Here is a table of points, one per row:
[-0.43  1.51 -1.76 -0.83 -2.09  1.39 -0.40 -0.62 -0.52 -0.02  0.64 -0.28  0.28  0.87  1.23]
[-0.47  1.65 -1.50 -0.50 -2.28  1.02 -0.49 -0.44 -0.48  0.00  0.68 -0.29  0.31  0.84  1.29]
[ 0.74 -0.01  0.92  0.02  0.82 -1.70 -0.10 -0.20  0.29 -0.41  2.59 -1.00 -0.36 -2.24 -0.34]
[-0.45  1.89 -1.37 -0.65 -1.68  1.23 -0.46 -0.33 -0.47  0.22  0.23 -0.40  0.39  0.68  1.19]
[-0.39  1.70 -1.63 -0.64 -2.51  1.65 -0.13 -0.07 -0.52 -0.03  0.67 -0.20  0.38  1.25  1.44]
[-0.52  1.83 -1.25 -0.31 -2.33  0.90 -0.27 -0.52 -0.46 -0.10  1.13 -0.74  0.17  0.62  0.97]
[-0.01 -1.40  0.54 -0.59  1.16  0.09  0.23 -0.37  0.01  0.46 -1.58  0.51  0.22  0.35 -0.63]
[-0.19  1.49 -1.45 -0.64 -1.68  0.98 -0.31 -0.50 -0.42 -0.23  0.82 -0.39  0.27  0.47  1.04]
[ 0.46 -1.93  0.44 -0.98  2.68 -0.87  0.02 -1.05 -0.04  0.09 -2.70  0.56  0.41 -0.46 -1.18]
[-0.07 -1.68  0.58 -0.38  1.36 -0.55 -0.18 -0.60 -0.07  0.66 -1.92  0.62  0.19 -0.03 -1.03]
[ 0.17 -1.91  0.72 -0.35  1.88 -0.41 -0.46 -0.44  0.03  0.86 -1.18  0.95 -0.02 -0.38 -0.37]
[-0.31 -1.31  0.55 -0.44  1.06 -0.35 -0.14 -0.89 -0.08  0.69 -1.46  0.34  0.23 -0.14 -0.81]
[ 0.13 -0.59  0.98  1.81  0.90 -0.13  0.38  1.79  0.72 -0.25 -0.41  0.97 -0.73  0.40  0.03]
[ 0.85 -0.20  0.28  0.46  0.89 -1.87 -0.56  0.48  0.07 -0.48  1.97 -0.34 -0.35 -1.82 -0.45]
[-0.19 -0.54  1.20  1.57  0.15  0.30  1.00  1.74  0.68 -0.14 -0.12  0.32 -0.57  0.55 -0.50]
[ 0.23 -0.62  1.17  2.00  0.60 -0.22  0.84  2.28  0.83 -0.62 -0.72  0.74 -0.60  0.69 -0.46]
[ 0.31 -0.87  1.58  1.64  1.04 -0.76  0.78  1.54  0.83 -0.70 -0.51  0.46 -0.63  0.20 -0.77]
[-0.61  1.95 -1.36 -0.75 -2.54  1.89 -0.11 -0.37 -0.50  0.24  0.67 -0.42  0.35  1.19  1.42]
[-0.45  1.74 -1.42 -0.91 -1.87  1.10 -0.14 -0.92 -0.45 -0.05  0.48 -0.74  0.45  0.55  0.92]
[ 0.32 -1.46  0.68 -0.32  2.72 -1.10 -0.12 -0.58  0.00  0.23 -2.62  0.51  0.24 -0.61 -1.22]
[ 0.06 -0.74  1.08  1.96  0.20 -0.20  1.19  1.75  0.74 -0.69 -0.03  0.25 -0.66  0.65 -0.86]
[ 0.25 -1.62  0.53 -0.37  1.56 -0.75 -0.08 -0.60 -0.02  0.12 -2.35  0.62  0.35  0.06 -1.08]
[ 0.90 -0.60  0.85 -0.26  0.96 -1.71 -0.44  0.07  0.10  0.01  2.41 -0.49 -0.21 -2.26 -0.34]
[ 0.05 -0.57  1.31  1.89  0.66 -0.27  1.03  1.96  0.77 -0.55 -0.27  0.31 -0.67  0.36 -0.85]
These points spread out most along one direction. How far along it is each point below, from 0 to 9? The average is between 4 and 5, and the first point in the table lies past the average.
[-0.60  1.76 -1.72 -0.72 -1.99  1.25 -0.07 -0.65 -0.57 -0.19  0.38 -0.64  0.46  0.88  0.84] 7
[-0.22 -0.72  1.28  1.86  0.07 -0.29  0.98  1.21  0.87 -0.56  0.09  0.18 -0.77  0.65 -0.75] 4
[ 0.81  0.06  0.76  0.42  0.82 -1.41 -0.39  0.69  0.20 -0.02  2.52 -0.50 -0.41 -2.10  0.01] 4
[-0.77  1.87 -1.37 -0.76 -2.19  1.41 -0.41 -0.99 -0.47  0.43  0.77 -0.46  0.25  0.74  1.50] 7
[ 0.98 -0.24  1.11 -0.19  0.96 -1.32  0.03  0.39  0.30 -0.15  2.31 -0.65 -0.31 -2.04 -0.25] 4
[-0.56  1.45 -1.21 -1.15 -2.18  1.37  0.14 -1.23 -0.52  0.00  0.66 -0.79  0.46  0.89  0.82] 7
[-0.06 -1.03  0.38 -1.13  1.80 -0.20  0.06 -1.31 -0.10  0.50 -1.86  0.06  0.41 -0.30 -0.71] 3
[-0.55  2.20 -1.57 -0.53 -2.22  1.68  0.06 -0.19 -0.43 -0.14  1.13 -0.70  0.27  0.70  1.19] 7
[ 0.32 -1.76  0.44 -0.35  2.23 -0.87 -0.34 -0.50  0.02  0.34 -1.80  0.88  0.09 -0.45 -0.74] 3
[-0.54  1.65 -1.22 -0.58 -1.88  1.22 -0.28 -0.53 -0.49  0.13  0.71 -0.51  0.32  0.62  1.00] 7
[ 0.74 -0.02  0.73  0.41  0.43 -1.55 -0.58  0.34  0.19 -0.09  3.26 -0.41 -0.62 -2.18  0.25] 4
[ 0.12 -1.82  0.73 -0.28  2.11 -1.03 -0.44 -0.67 -0.13  0.59 -2.25  0.68  0.28 -0.45 -1.20] 3
[ 0.03 -0.50  0.85  1.72  0.12 -0.17  0.74  1.60  0.59 -0.53 -0.18  0.40 -0.59  0.64 -0.52] 4
[ 0.06 -2.05  0.64 -0.48  2.14 -1.14 -0.61 -1.09 -0.14  0.71 -2.63  0.83  0.27 -0.32 -1.09] 3
[-0.02 -0.48  1.30  1.87 -0.01 -0.13  0.71  1.75  0.77 -0.34 -0.62  0.53 -0.54  0.77 -0.41] 4
[-0.10 -1.59  0.71 -0.94  1.61 -0.02  0.06 -0.99  0.01  0.85 -1.34  0.40  0.21 -0.42 -0.67] 3
[ 0.92  0.15  0.11  0.09  0.61 -1.33 -0.39  0.31  0.05 -0.56  2.14 -0.34 -0.22 -1.57  0.08] 4
[-0.48  1.66 -1.83 -0.61 -2.00  1.18 -0.19 -0.67 -0.50 -0.25  0.46 -0.43  0.35  0.98  0.98] 7
[-0.47  1.70 -1.82 -1.06 -2.09  1.65 -0.13 -0.62 -0.67  0.01 -0.19 -0.39  0.67  1.18  1.06] 7
